[[152 125 148 116 147 106 131]
 [140 123 116 118 103 150 135]
 [104 103 130 119 143 122 151]
 [113 125 125 143 124 128 139]
 [124 140 149 144 125 141 121]]
|
[[104 103 130 119 143 122 151]
 [113 125 125 143 124 128 139]
 [124 140 149 144 125 141 121]
 [140 123 116 118 103 150 135]
 [152 125 148 116 147 106 131]]

[[128 127 140]
 [125 128 118]
 [142 127 152]
 [122 127 138]]
|
[[122 127 138]
 [125 128 118]
 [128 127 140]
 [142 127 152]]

[[110 143 115 132 144 146 132 127 133 134 123 132 135 145 139 134]
 [118 146 143 136 134 137 129 133 137 141 134 136 135 134 116 133]
 [112 102 141 123 138 137 128 124 122 121 131 122 123 136 114 122]
 [125 158 137 129 129 129 126 129 133 126 131 129 128 129 122 132]
 [149 119 133 126 117 116 125 132 127 126 134 126 126 116 123 124]]
|
[[110 143 115 132 144 146 132 127 133 134 123 132 135 145 139 134]
 [112 102 141 123 138 137 128 124 122 121 131 122 123 136 114 122]
 [118 146 143 136 134 137 129 133 137 141 134 136 135 134 116 133]
 [125 158 137 129 129 129 126 129 133 126 131 129 128 129 122 132]
 [149 119 133 126 117 116 125 132 127 126 134 126 126 116 123 124]]

[[134 141 127 130 134 127 128 127 131 126 155 122 123 131 130]
 [123 114 129 119 125 131 122 129 129 127  98 127 139 122 130]]
|
[[123 114 129 119 125 131 122 129 129 127  98 127 139 122 130]
 [134 141 127 130 134 127 128 127 131 126 155 122 123 131 130]]

[[128 154 104]
 [103 153 124]
 [146 100 133]
 [157 117 113]
 [121 155 104]
 [144  99 140]]
|
[[103 153 124]
 [121 155 104]
 [128 154 104]
 [144  99 140]
 [146 100 133]
 [157 117 113]]

[[125 136 132 103 132 120 128]
 [123 125 117 150 129 127 115]
 [139 125 139 145 136 127 115]
 [114 133 105 128 124 127 122]]
|
[[114 133 105 128 124 127 122]
 [123 125 117 150 129 127 115]
 [125 136 132 103 132 120 128]
 [139 125 139 145 136 127 115]]
---
[[117 126 137 126 120 125 129 133 129 107]
 [117 114 108 132 128 122 121 119 123 134]
 [110 122 133 135 119 123 122 140 124 118]
 [141 137 148 114 122 135 140 129 137 112]
 [129 127 144 135 110 129 128 142 128 118]
 [138 138 141 131 127 150 128 134 132 124]
 [147 129 123 119 131 125 139 115 133 140]
 [134 125 128 125 125 148 122 119 128 119]
 [145 133 120 131 139 110 143 123 133 153]]
|
[[117 114 108 132 128 122 121 119 123 134]
 [141 137 148 114 122 135 140 129 137 112]
 [138 138 141 131 127 150 128 134 132 124]
 [134 125 128 125 125 148 122 119 128 119]]

[[128 137 120 117 111 127 131 120 139]
 [140 146 113 104 125 141 115 125 131]
 [127 147 124 109 126 137 104 129 131]
 [136 144 116 107 127 134 116 122 134]
 [141 141 115 110 126 141 116 123 130]
 [129 129 128 128 128 127 126 128 127]]
|
[[140 146 113 104 125 141 115 125 131]
 [136 144 116 107 127 134 116 122 134]
 [129 129 128 128 128 127 126 128 127]]

[[124 110 129 127 131 120 128 131 127 128]
 [127 104 128 128 124 127 130 131 126 137]
 [133 126 127 129 135 131 131 123 132 131]
 [124 120 131 122 127 129 128 121 127 114]]
|
[[127 104 128 128 124 127 130 131 126 137]
 [124 120 131 122 127 129 128 121 127 114]]

[[134 126 118 138 122 130]
 [130 127 132 129 126 127]
 [135 135  99 147 121 118]
 [133 127 124 134 123 126]
 [126 131 134 131 130 122]
 [128 121 139 127 128 131]
 [135 129 113 137 121 128]]
|
[[130 127 132 129 126 127]
 [133 127 124 134 123 126]
 [128 121 139 127 128 131]]

[[136 139 143 140 118 128 117]
 [140 128 123 109 123 103 139]
 [125  99 117 134 126 155 111]
 [139 136 143 136 115 129 116]
 [120 135 128 131 134 128 134]
 [135 124 121 117 126 113 138]
 [136 124 123 115 123 113 137]
 [126 136 130 128 131 122 134]
 [124 129 124 126 131 128 133]
 [119 135 126 132 137 132 135]]
|
[[140 128 123 109 123 103 139]
 [139 136 143 136 115 129 116]
 [135 124 121 117 126 113 138]
 [126 136 130 128 131 122 134]
 [119 135 126 132 137 132 135]]

[[117 129]
 [142 136]
 [152 132]
 [138 102]
 [126 145]
 [111 127]]
|
[[142 136]
 [138 102]
 [111 127]]

[[116 132 118 121 118 133 133 134]
 [130 105 126 141 133 144 128 112]
 [120 128 112 126 115 134 140 128]
 [122 142 127 113 122 120 122 146]
 [125 137 122 122 116 118 134 131]
 [130 140 130 121 127 108 133 127]]
|
[[130 105 126 141 133 144 128 112]
 [122 142 127 113 122 120 122 146]
 [130 140 130 121 127 108 133 127]]

[[123 151]
 [122 124]
 [130 134]
 [128 132]
 [125 122]
 [121 123]
 [123 128]
 [120 118]
 [124 139]
 [126 123]
 [121 123]
 [129 134]]
|
[[122 124]
 [128 132]
 [121 123]
 [120 118]
 [126 123]
 [129 134]]
---
[[100 129 117 116 147 148 133 121 113 110 118 112]
 [146 102 103 138 128 127 138 136 137 142 114 138]
 [127 148 105 107 125 127 124 116 107 102 112 109]]
|
[[100 129 117 116 147 148 133 121 113 110 118 112]
 [127 148 105 107 125 127 124 116 107 102 112 109]]

[[136 109 116]
 [117 143 156]
 [117 126 119]]
|
[[136 109 116]
 [117 126 119]]

[[131 131 123 145 136 142 105 131 142]
 [142 108 105 118 109 126 116 114 145]
 [135 131 124 113 142 110 137 127 130]
 [143 106 134 141 129 108 144 142 120]
 [129 129 130 129 139 136 139 149 140]
 [142 115 118 112 140 134 146 151 137]
 [126 142 137 117 124 110 105 120 109]
 [110 126 118 141 127 129 126 127 145]]
|
[[131 131 123 145 136 142 105 131 142]
 [135 131 124 113 142 110 137 127 130]
 [129 129 130 129 139 136 139 149 140]
 [126 142 137 117 124 110 105 120 109]]

[[154 134]
 [121 127]
 [135 130]
 [135 131]
 [153 134]
 [118 126]
 [125 127]
 [126 127]
 [103 123]
 [118 126]
 [118 125]
 [128 129]]
|
[[154 134]
 [135 130]
 [153 134]
 [125 127]
 [103 123]
 [118 125]]

[[119 122 106 115 104]
 [119 126 114 127 120]
 [119 142 139 128 117]
 [119 122 148 115 124]
 [119 134 137 121 137]
 [119 142 139 128 117]
 [119 140 123 137 107]
 [119 139 120 132 122]
 [119 132 140 119 139]
 [119 143 119 139 108]
 [119 143 119 139 107]]
|
[[119 122 106 115 104]
 [119 142 139 128 117]
 [119 134 137 121 137]
 [119 140 123 137 107]
 [119 132 140 119 139]
 [119 143 119 139 107]]

[[139 121 134 134 136 129 119 123]
 [122 116 116 140 129 135 139 130]
 [120 117 114 138 123 133 141 128]
 [137 134 140 120 120 108 120 106]
 [149 107 142 151 149 142 115 120]
 [121 124 119 131 126 135 133 136]
 [149 104 148 149 158 149 104 129]
 [121 117 115 141 129 134 141 130]
 [136 134 136 119 115 109 125 106]
 [122 117 115 139 127 134 139 130]
 [141 119 141 135 147 141 109 136]]
|
[[139 121 134 134 136 129 119 123]
 [120 117 114 138 123 133 141 128]
 [149 107 142 151 149 142 115 120]
 [149 104 148 149 158 149 104 129]
 [136 134 136 119 115 109 125 106]
 [141 119 141 135 147 141 109 136]]
